In the data rows, 500 means zero.
Some points:
(561 549 219 587 487 485 502 555 443 569 622 460 376 452 500 454 451 573
 500 604 292 547 511 503 388 457 540 647 498 437 492 435 397 548 498 555
 287 588 592 459 541 532 456 464 330 607 507 604)
(365 511 674 595 519 547 483 691 424 388 532 545 476 260 474 495 509 427
 408 564 546 525 681 426 645 411 568 433 382 452 538 512 445 357 455 462
 535 654 612 681 539 616 506 460 459 547 506 456)
(371 587 453 412 655 423 527 467 746 612 592 527 386 459 553 436 512 526
 474 560 654 530 525 443 500 456 507 604 575 403 260 494 360 499 536 566
 549 582 510 493 444 469 464 631 561 491 492 310)
(484 586 598 574 536 457 432 314 614 570 573 538 465 450 464 448 539 518
 607 388 407 567 549 585 506 373 594 405 447 566 553 542 372 383 561 400
 454 303 673 540 506 441 658 475 462 428 361 591)
(435 403 557 410 567 501 693 413 491 370 641 466 396 540 434 352 375 660
 508 472 433 323 456 441 566 480 587 295 544 506 545 572 593 647 480 620
 485 506 596 432 577 361 445 505 523 448 514 525)
(539 527 575 518 412 476 396 461 647 486 579 523 484 507 383 537 399 564
 418 614 410 643 548 549 472 406 648 407 546 530 588 303 456 466 485 560
 381 507 278 427 567 402 457 448 485 565 392 446)
(640 541 495 486 576 438 360 461 527 348 474 456 547 514 508 322 655 479
 447 418 520 620 516 447 702 500 381 543 534 287 447 426 541 474 439 507
 345 457 522 437 581 435 505 538 563 351 619 583)
(512 571 582 645 552 688 524 335 422 499 546 621 525 535 611 398 407 550
 504 514 493 597 522 477 490 656 511 533 728 474 547 411 592 443 616 510
 574 534 561 480 521 640 444 546 635 668 413 449)
(591 454 457 413 530 617 518 541 491 397 358 543 603 472 521 429 544 681
 546 509 477 443 510 480 545 449 479 642 307 487 464 444 526 557 609 499
 476 506 428 434 524 514 578 289 493 437 342 282)
(549 553 436 595 597 629 647 432 466 346 394 576 466 491 394 558 561 532
 408 531 561 406 373 695 463 524 476 444 426 326 488 591 375 365 483 634
 520 358 417 694 370 450 330 495 524 620 433 595)
(425 657 490 670 559 477 607 514 509 492 598 511 560 412 446 558 515 454
 579 403 561 629 369 503 506 574 484 422 432 537 457 655 632 704 376 382
 238 429 342 562 622 557 541 513 555 511 547 399)
(600 404 337 495 454 516 494 542 563 385 499 670 414 417 521 558 516 436
 448 355 624 548 648 518 291 357 553 499 677 475 510 625 594 599 548 335
 628 482 556 553 539 521 441 388 548 374 450 569)
(582 499 470 370 347 474 642 428 438 527 690 539 619 470 550 596 492 565
 401 520 519 475 609 537 539 365 403 609 402 517 571 669 429 492 528 506
 397 610 551 460 437 568 553 541 732 447 697 530)
(558 532 479 322 386 537 608 435 548 452 359 316 534 366 578 423 539 404
 610 490 551 611 408 401 525 469 745 452 547 435 595 553 490 526 658 554
 508 482 435 606 461 546 469 577 411 558 709 502)
(442 438 498 619 286 653 509 487 460 395 416 526 475 678 568 443 409 405
 497 305 488 467 568 411 415 466 526 445 545 464 413 501 370 443 396 539
 383 614 458 514 492 605 548 585 367 384 492 367)
(705 650 468 326 532 566 498 454 437 523 635 293 532 562 440 545 365 435
 541 425 607 399 509 606 610 431 399 390 478 435 480 454 476 533 393 382
 563 697 547 440 416 573 473 514 440 655 310 553)
(673 417 558 582 373 562 581 446 593 561 520 392 286 524 563 542 508 383
 464 492 474 471 551 536 611 585 487 613 417 483 502 486 486 570 435 568
 563 355 520 585 534 515 690 384 555 566 449 400)
(504 323 524 370 434 362 503 605 296 510 536 497 382 485 533 443 601 435
 543 591 725 523 433 522 454 463 522 501 571 601 593 479 448 389 556 424
 331 458 379 460 584 499 505 525 556 570 358 455)
(343 513 296 530 521 443 440 481 546 457 429 431 556 510 387 481 297 429
 574 474 515 508 609 481 550 561 395 499 585 616 693 476 335 433 502 540
 574 561 525 559 464 381 479 412 737 443 544 445)
(335 556 395 604 376 500 486 599 665 440 519 444 556 521 515 393 472 441
 593 654 635 393 459 612 585 377 496 581 501 514 466 463 696 500 468 541
 567 407 516 501 639 578 511 409 440 499 568 629)
(538 315 567 403 548 387 489 589 585 538 591 613 578 439 447 455 333 483
 638 374 421 449 358 446 347 605 607 615 394 357 441 510 522 381 415 469
 560 569 455 499 585 555 507 412 639 571 485 642)
(650 495 565 539 557 515 415 445 542 450 410 558 424 402 256 443 563 391
 567 572 520 406 606 554 414 609 436 486 471 603 560 562 533 665 606 694
 451 660 495 359 327 586 566 473 376 539 547 555)
(499 638 520 483 475 347 689 599 457 561 406 428 387 573 463 501 511 515
 511 413 372 697 473 428 506 437 435 509 513 496 463 627 718 333 540 529
 515 638 449 407 262 428 573 366 403 511 443 519)
(574 512 452 524 533 499 548 635 435 405 636 508 534 415 558 516 565 599
 599 334 464 526 465 544 481 441 504 566 499 650 570 207 628 590 347 621
 627 493 394 556 201 500 552 653 492 450 515 525)
(448 360 502 556 524 438 298 474 435 567 437 431 612 589 628 554 430 490
 497 473 499 568 364 657 553 367 650 482 511 531 466 655 544 658 512 672
 466 571 637 486 405 463 497 496 582 521 352 470)
(414 465 560 526 457 452 524 412 391 512 484 330 524 521 305 446 544 565
 376 465 539 620 533 479 484 631 585 715 446 480 516 504 422 622 421 366
 578 408 583 514 392 557 289 463 501 369 430 515)
(586 375 429 560 506 471 448 639 596 505 645 443 646 439 491 416 429 503
 288 531 523 581 461 431 494 608 360 448 518 556 527 679 452 475 609 576
 671 459 458 515 589 479 615 691 339 435 379 475)
(455 661 485 448 432 454 582 578 479 542 459 554 637 478 541 403 477 395
 424 425 507 256 330 371 426 564 465 544 528 578 563 361 483 539 622 465
 416 438 677 559 474 417 553 484 430 493 357 503)
(425 469 422 389 565 626 462 634 612 398 448 381 484 470 497 680 657 530
 521 421 465 493 617 450 417 647 536 475 468 564 520 557 584 330 409 552
 401 353 673 329 531 433 449 596 527 631 493 456)
(317 421 485 463 584 563 469 434 423 487 594 492 513 529 436 691 554 343
 507 514 389 319 564 520 636 568 606 655 629 407 484 503 501 516 640 395
 465 535 337 542 430 333 640 554 424 467 516 565)
(298 294 474 562 487 516 552 324 556 471 472 498 509 407 531 530 578 614
 658 550 509 547 429 513 537 537 300 417 560 451 630 467 384 515 460 308
 545 488 476 371 369 613 579 500 414 531 523 552)
(427 544 622 474 603 620 403 694 375 585 427 382 380 574 419 313 604 624
 590 472 385 447 478 565 401 368 418 560 618 440 638 610 461 560 557 395
 590 528 425 602 657 480 548 544 595 605 549 460)
(532 505 458 496 615 551 407 370 468 599 488 571 350 412 601 567 408 468
 504 367 462 418 438 570 618 472 450 563 381 637 618 510 608 340 554 494
 556 549 413 513 607 583 235 552 394 385 553 406)
(577 431 450 447 681 492 508 568 561 505 553 623 607 792 512 456 568 465
 403 613 527 537 454 519 517 561 637 398 490 504 604 508 473 493 361 425
 513 533 556 530 479 544 573 337 372 490 670 318)
(529 385 631 471 481 470 577 511 483 515 421 606 694 426 412 608 514 418
 485 524 355 542 470 545 588 369 280 563 743 535 419 441 485 535 436 546
 436 456 593 528 531 490 360 441 409 638 543 396)
(466 565 600 431 446 522 395 447 543 621 501 323 528 361 524 579 459 590
 386 539 499 426 496 656 285 583 445 402 558 321 528 428 678 438 503 569
 471 598 556 554 396 571 561 368 482 340 496 461)
(491 684 528 437 425 656 439 562 481 645 470 621 453 551 397 655 500 598
 429 442 610 497 359 371 620 518 559 548 570 539 527 586 412 494 412 626
 545 445 425 376 574 582 581 448 541 436 498 661)
(527 495 504 563 258 394 383 527 596 486 566 611 469 640 477 453 615 563
 493 478 384 405 473 501 634 587 514 518 456 527 490 592 538 431 624 321
 529 498 479 520 322 529 358 594 594 601 535 456)
(656 459 608 766 579 545 458 525 549 558 447 393 505 440 543 551 364 579
 497 601 638 370 478 284 459 335 523 519 526 562 466 491 469 449 453 381
 445 441 453 440 392 353 443 498 532 504 607 544)
(566 459 427 632 411 348 528 538 401 623 395 524 590 464 489 592 592 658
 576 383 599 466 585 530 558 615 572 344 471 359 429 410 459 499 558 558
 621 585 540 515 680 356 487 516 424 527 568 473)
(486 445 474 454 612 364 414 405 531 451 461 477 456 673 612 587 518 647
 466 475 617 498 577 360 513 585 394 481 462 619 427 449 525 539 631 519
 391 545 480 752 607 585 553 467 469 581 533 690)
(424 474 562 495 605 477 540 517 411 645 507 492 565 526 524 362 449 443
 393 381 584 481 626 624 459 504 511 492 484 564 305 435 503 436 591 524
 473 249 461 329 473 614 542 474 498 544 693 523)
(366 529 536 526 522 504 547 440 582 479 379 530 541 468 744 437 681 465
 301 486 444 499 455 526 466 485 550 511 397 609 482 486 448 576 405 439
 579 706 408 384 608 387 473 457 550 585 479 655)
(492 636 565 409 458 413 414 655 463 443 451 546 383 461 711 566 377 480
 493 579 343 474 542 542 490 632 465 368 519 435 446 522 338 707 474 440
 554 339 439 442 474 530 412 425 498 488 524 501)
(464 456 418 329 459 520 408 436 416 664 274 677 477 475 459 383 373 511
 480 655 503 513 629 445 587 516 498 501 438 480 501 563 656 508 273 419
 440 426 477 607 451 475 580 669 487 549 448 561)
(615 455 542 499 603 590 741 633 627 680 447 419 549 564 499 578 610 402
 608 625 384 526 569 493 490 525 559 381 484 566 481 386 544 574 560 528
 412 540 520 543 488 638 383 616 581 262 368 614)
(582 627 554 466 482 468 459 431 427 406 598 480 559 521 547 449 561 547
 701 658 470 481 555 531 441 626 519 547 629 685 294 602 470 374 363 514
 572 520 463 595 615 436 461 458 473 345 509 455)
(404 493 578 463 443 534 468 456 459 555 666 614 532 658 573 544 555 375
 606 537 611 589 585 376 367 470 347 517 289 354 630 491 525 542 516 645
 550 426 473 461 505 300 353 469 414 486 498 498)
(500 601 525 568 569 216 590 364 429 323 334 493 504 595 481 646 438 454
 450 584 406 407 479 466 429 388 522 563 482 418 600 478 532 447 467 505
 629 430 490 381 614 645 575 696 549 500 468 409)
(504 504 565 491 440 603 535 566 489 433 434 548 331 569 446 601 390 487
 538 547 590 675 334 681 477 570 437 550 415 566 393 361 479 508 598 414
 481 557 683 484 597 336 600 617 494 399 651 497)
(473 476 334 504 443 591 359 433 373 523 587 461 540 443 432 527 617 399
 447 601 389 560 362 348 443 416 515 298 410 565 278 426 513 497 559 507
 665 432 516 491 508 499 548 469 642 545 568 453)
These points spread out most along one direction. Take the direction at right angles to it along which they spread out most. Go by this last direction. How far along it is each point below, from 0 to 99? The average is 50, and the first point in the table lies past the average. One standard deviation of the points above along it is 16.
(425 469 422 389 565 626 462 634 612 398 448 381 484 470 497 680 657 530
 521 421 465 493 617 450 417 647 536 475 468 564 520 557 584 330 409 552
 401 353 673 329 531 433 449 596 527 631 493 456) 63
(404 493 578 463 443 534 468 456 459 555 666 614 532 658 573 544 555 375
 606 537 611 589 585 376 367 470 347 517 289 354 630 491 525 542 516 645
 550 426 473 461 505 300 353 469 414 486 498 498) 58
(532 505 458 496 615 551 407 370 468 599 488 571 350 412 601 567 408 468
 504 367 462 418 438 570 618 472 450 563 381 637 618 510 608 340 554 494
 556 549 413 513 607 583 235 552 394 385 553 406) 30
(656 459 608 766 579 545 458 525 549 558 447 393 505 440 543 551 364 579
 497 601 638 370 478 284 459 335 523 519 526 562 466 491 469 449 453 381
 445 441 453 440 392 353 443 498 532 504 607 544) 50
(705 650 468 326 532 566 498 454 437 523 635 293 532 562 440 545 365 435
 541 425 607 399 509 606 610 431 399 390 478 435 480 454 476 533 393 382
 563 697 547 440 416 573 473 514 440 655 310 553) 33
(529 385 631 471 481 470 577 511 483 515 421 606 694 426 412 608 514 418
 485 524 355 542 470 545 588 369 280 563 743 535 419 441 485 535 436 546
 436 456 593 528 531 490 360 441 409 638 543 396) 40
(486 445 474 454 612 364 414 405 531 451 461 477 456 673 612 587 518 647
 466 475 617 498 577 360 513 585 394 481 462 619 427 449 525 539 631 519
 391 545 480 752 607 585 553 467 469 581 533 690) 63
(566 459 427 632 411 348 528 538 401 623 395 524 590 464 489 592 592 658
 576 383 599 466 585 530 558 615 572 344 471 359 429 410 459 499 558 558
 621 585 540 515 680 356 487 516 424 527 568 473) 64
(371 587 453 412 655 423 527 467 746 612 592 527 386 459 553 436 512 526
 474 560 654 530 525 443 500 456 507 604 575 403 260 494 360 499 536 566
 549 582 510 493 444 469 464 631 561 491 492 310) 59
(673 417 558 582 373 562 581 446 593 561 520 392 286 524 563 542 508 383
 464 492 474 471 551 536 611 585 487 613 417 483 502 486 486 570 435 568
 563 355 520 585 534 515 690 384 555 566 449 400) 55
(414 465 560 526 457 452 524 412 391 512 484 330 524 521 305 446 544 565
 376 465 539 620 533 479 484 631 585 715 446 480 516 504 422 622 421 366
 578 408 583 514 392 557 289 463 501 369 430 515) 32
(586 375 429 560 506 471 448 639 596 505 645 443 646 439 491 416 429 503
 288 531 523 581 461 431 494 608 360 448 518 556 527 679 452 475 609 576
 671 459 458 515 589 479 615 691 339 435 379 475) 63
(650 495 565 539 557 515 415 445 542 450 410 558 424 402 256 443 563 391
 567 572 520 406 606 554 414 609 436 486 471 603 560 562 533 665 606 694
 451 660 495 359 327 586 566 473 376 539 547 555) 47
(365 511 674 595 519 547 483 691 424 388 532 545 476 260 474 495 509 427
 408 564 546 525 681 426 645 411 568 433 382 452 538 512 445 357 455 462
 535 654 612 681 539 616 506 460 459 547 506 456) 36
